Read these off the matrix that follows.
1) The second entry from the end, reading row by row?
2) The fifth entry from the end, reading row by row?
3) The largest entry in the last row?
4) The last entry of the largest entry's row?
5) The entry just left of the largest entry?
6) The top-left entry?
7) The first entry of the smallest entry's row?
8) The entry directly above the largest entry?
[[55 60 62 66]
 [61 52 46 57]
 [50 38 51 54]
 [57 56 39 41]
 [48 44 53 84]
 [48 43 55 60]
 [58 45 44 64]
 [57 54 65 52]
 [50 46 53 40]
 [51 41 48 50]
 [49 40 52 53]
 [53 49 55 11]
 [50 58 42 69]
 [56 47 55 65]
 [54 38 50 76]
 [46 45 56 60]]
1) 56
2) 76
3) 60
4) 84
5) 53
6) 55
7) 53
8) 41

[[-22 -37  13  24 -33 -37 -23  -5  -3  22]
 [ 10 -22   1  24  -2  -9 -32  42  31  16]
 [-21  -7  -3   2 -18  13   1  33 -25  21]
 [-17  -2  11  23 -17 -13 -31  11   5 -19]
 [-23 -21  13  23 -33 -18 -20  45  26   0]
 [ -5   3  -7   1 -12   3 -15  20 -20  13]
 [ 17 -15 -18   6 -37  -6 -26   4  22  25]
 [  7  -8 -33  -6 -47 -16 -53  16  14  32]
 [  3  -5  -4  18   0   8  -1  10 -22   8]
 [ -5  -2  -7  -1 -14  12  -1  34 -26  15]
 [-54   0  23  32 -55 -44 -67  41   1 -20]
 [  6 -30 -20  31  25  -3  -4  26 -37  14]]
Indices start at 1.
What is the entry at row 1, column 2?
A: -37
What is the bottom entry of the column that holds the smallest entry?
A: -4
The entry in row 1 and column 1: -22
The entry directly below the largest entry -> 20
The entry just left of the largest entry: -20
The entry directly above 15 is 8
The entry at row 3, column 1 is -21
What is the entry in row 2 and column 1?
A: 10
The top-right entry is 22
What is the entry just right of the smallest entry?
A: 41
What is the entry at row 1, column 3?
A: 13
What is the entry at row 2, column 2?
A: -22
The bottom entry of the column that holds the largest entry: 26
What is the top entry of the column that holds the smallest entry?
A: -23
The largest entry is 45
What is the entry in the bottom-right corner?
A: 14
The bottom-left entry: 6
The entry directly above the smallest entry: -1
The entry directly below -55 -> 25
The entry just right of the largest entry -> 26
What is the entry directly below -8?
A: -5
What is the entry at row 3, column 2?
A: -7

A = (-0.23, -0.21, 0.06, 0.21, -0.01, 0.22, -0.13, 0.10, 0.20, 0.18, -0.22, 0.17, 0.23, 0.22, -0.21)
The 1st entry is -0.23
Report the median of all entries.
A: 0.10
The 2nd entry: -0.21
Report the 4th entry.
A: 0.21
Report the 3rd entry from the right.
A: 0.23
Report the second-last entry.
A: 0.22
The fifth entry: -0.01
The entry just right of 0.20 is 0.18
The last entry is -0.21

x =  0.18   0.05  -0.16  -0.12   0.10   0.13   0.14  -0.06   0.12   0.12  -0.11   0.03   0.16   0.08   0.18
The entry just left of -0.16 is 0.05
Which number is the entry just left of 0.14?
Answer: 0.13
The median of all entries: 0.10
The entry just left of 0.05 -> 0.18
Which number is the entry just right of 0.14?
Answer: -0.06
Which number is the entry just right of the centre entry?
Answer: 0.12

a =
[[-42 -25  47  16  16  17 -18  22 -36  28   9   8  14]
 [-52 -31  58 -17  20   3  -3  13 -40  37  13  11   1]
 [ -9   0  12 -21   9  -5  -5 -25  18  16 -13  -7 -10]
 [ 18  26   5 -17  17 -12 -22  27  31  11 -36  51 -27]
 [ 11  82  86 -74 -39 -80 -59  67  16 -19  44  85  55]
 [ 23  29  20 -19   2 -10  -2 -51  10  69  28 -11 -42]
 [ -2  31  19 -11   8 -42   3  -6   7  15  -9  15 -19]
 [  0  17  19 -20  -8 -17   6   5   4  21   8  -2  -7]]
Counting starts at 1.
What is the maximum?
Answer: 86
What is the top-right entry?
Answer: 14
The entry at row 1, column 3: 47
The entry just left of 4: 5
The entry in the bottom-left corner -> 0
The entry just left of 26: 18
What is the top-left entry?
Answer: -42
What is the entry directly above the largest entry?
Answer: 5
The entry in row 3 and column 1 is -9
What is the entry at row 2, column 3?
Answer: 58
The bottom-right entry -> -7
The entry directly below 23 is -2
The entry just left of 67 is -59
What is the entry at row 1, column 2?
Answer: -25
The entry in row 2 and column 1: -52
The bottom entry of the column that holds the largest entry -> 19
What is the entry just right of 10?
Answer: 69
What is the entry directly below the largest entry?
Answer: 20
What is the entry just left of the largest entry?
Answer: 82
The smallest entry -> -80
The entry directly below 51: 85
What is the entry in row 3 and column 2?
Answer: 0
What is the entry just right of the largest entry?
Answer: -74
What is the entry directly below 10?
Answer: 7
The entry just right of -51 -> 10
The top entry of the column that holds the smallest entry: 17

  9   30   12    1   72   -3   -1  -22   10   10   27  -19  -16   21
  3   40   15   -5   75   -9  -11  -24   16   17   21  -15  -20   26
 -9   21    5   -7   71   16  -36    1    5   19  -42   48    1   18
-14    5   -4  -17   67  -26  -31   12    2   17  -29  -12   -4  -30
 44    7    9   22   68   22  -10  -10  -28    2    3  -35    4  -23
Find the entry directly above the smallest entry.
Answer: 21
The top entry of the column that holds the largest entry: 72
The largest entry in the last column -> 26
Find the first entry on the diagonal from the top-right corner.
Answer: 21
Find the last entry, reading row by row.
Answer: -23
The bottom entry of the column that holds the largest entry is 68
The entry just right of -19: -16
The entry just left of -26: 67
The top-left entry: 9
Find the smallest entry in the last column.
Answer: -30
The entry just left of 19 -> 5
Find the minimum.
Answer: -42
The entry just right of the smallest entry is 48
Find the smallest entry in the first row.
Answer: -22
The entry directly below -12 -> -35
The first entry in the row that holds the largest entry -> 3
The third entry on the main diagonal: 5
Find the last entry in the row that holds the smallest entry.
Answer: 18
Find the entry just right of -11.
Answer: -24
The smallest entry in the first column -> -14
Find the entry directly above -26.
Answer: 16
Find the entry just left of the smallest entry.
Answer: 19
The fourth-last entry, reading row by row -> 3
Find the maximum.
Answer: 75
The second smallest entry -> -36
The top entry of the column that holds the smallest entry -> 27

  12.5   152.7   111.4   132.8   139.8  -145.4    50.2    15.0  -202.4   175.7   171.8   217.5
The third largest entry: 171.8
The first entry? 12.5
The third entry from the right? 175.7
The 4th entry: 132.8
The entry just left of 15.0 is 50.2
The entry just left of 111.4? 152.7

6932	5329	5000	6497	6866	3461	3347	4198	3290	4779	7322	5556	7038
4517	4641	5807	7349	2380	1354	7229	5894	1617	6094	5919	7737	3372
6827	1846	5462	3874	1894	6774	5457	2280	4535	1817	1753	7253	4702
2614	7700	3909	3241	4153	6774	7852	3326	7813	6922	6562	5504	5719
7682	6279	5900	3614	2220	3298	6296	4141	1587	3495	1716	5161	5891
2772	4703	2916	7437	3975	3036	7130	4913	7580	3058	3976	2139	3241
7928	6624	5545	6617	2645	4192	3846	3309	2101	7136	7205	1719	3689
Rows and columns are numbered from 1.
The entry just left of 6922 -> 7813
Give the entry directly above the smallest entry.
3461
The entry in the top-right corner -> 7038
The largest entry is 7928
Give the entry just right of 6279.
5900
Give the entry at row 3, column 1.
6827
The entry just left of 1719 is 7205
The entry in the bottom-right corner -> 3689
Give the entry in row 1 and column 3.
5000
Give the entry at row 1, column 1.
6932
Give the entry just left of 4535.
2280
The entry just right of 2645 is 4192
Give the entry directly above 1617.
3290
Give the entry just right of the largest entry.
6624
The entry at row 1, column 2: 5329
Give the entry just left of 6562.
6922
Give the entry just right of the centre entry.
3326
Give the entry at row 2, column 1.
4517
Give the minimum.
1354
The entry just left of the centre entry: 6774
The entry just left of 7737 is 5919
The entry just left of 5919 -> 6094
Give the entry just left of the smallest entry.
2380
Give the entry directly below 3372.
4702
The entry directly below the smallest entry -> 6774
Give the entry just left of 4141.
6296
The entry at the centre -> 7852
Give the entry directly above 6617.
7437
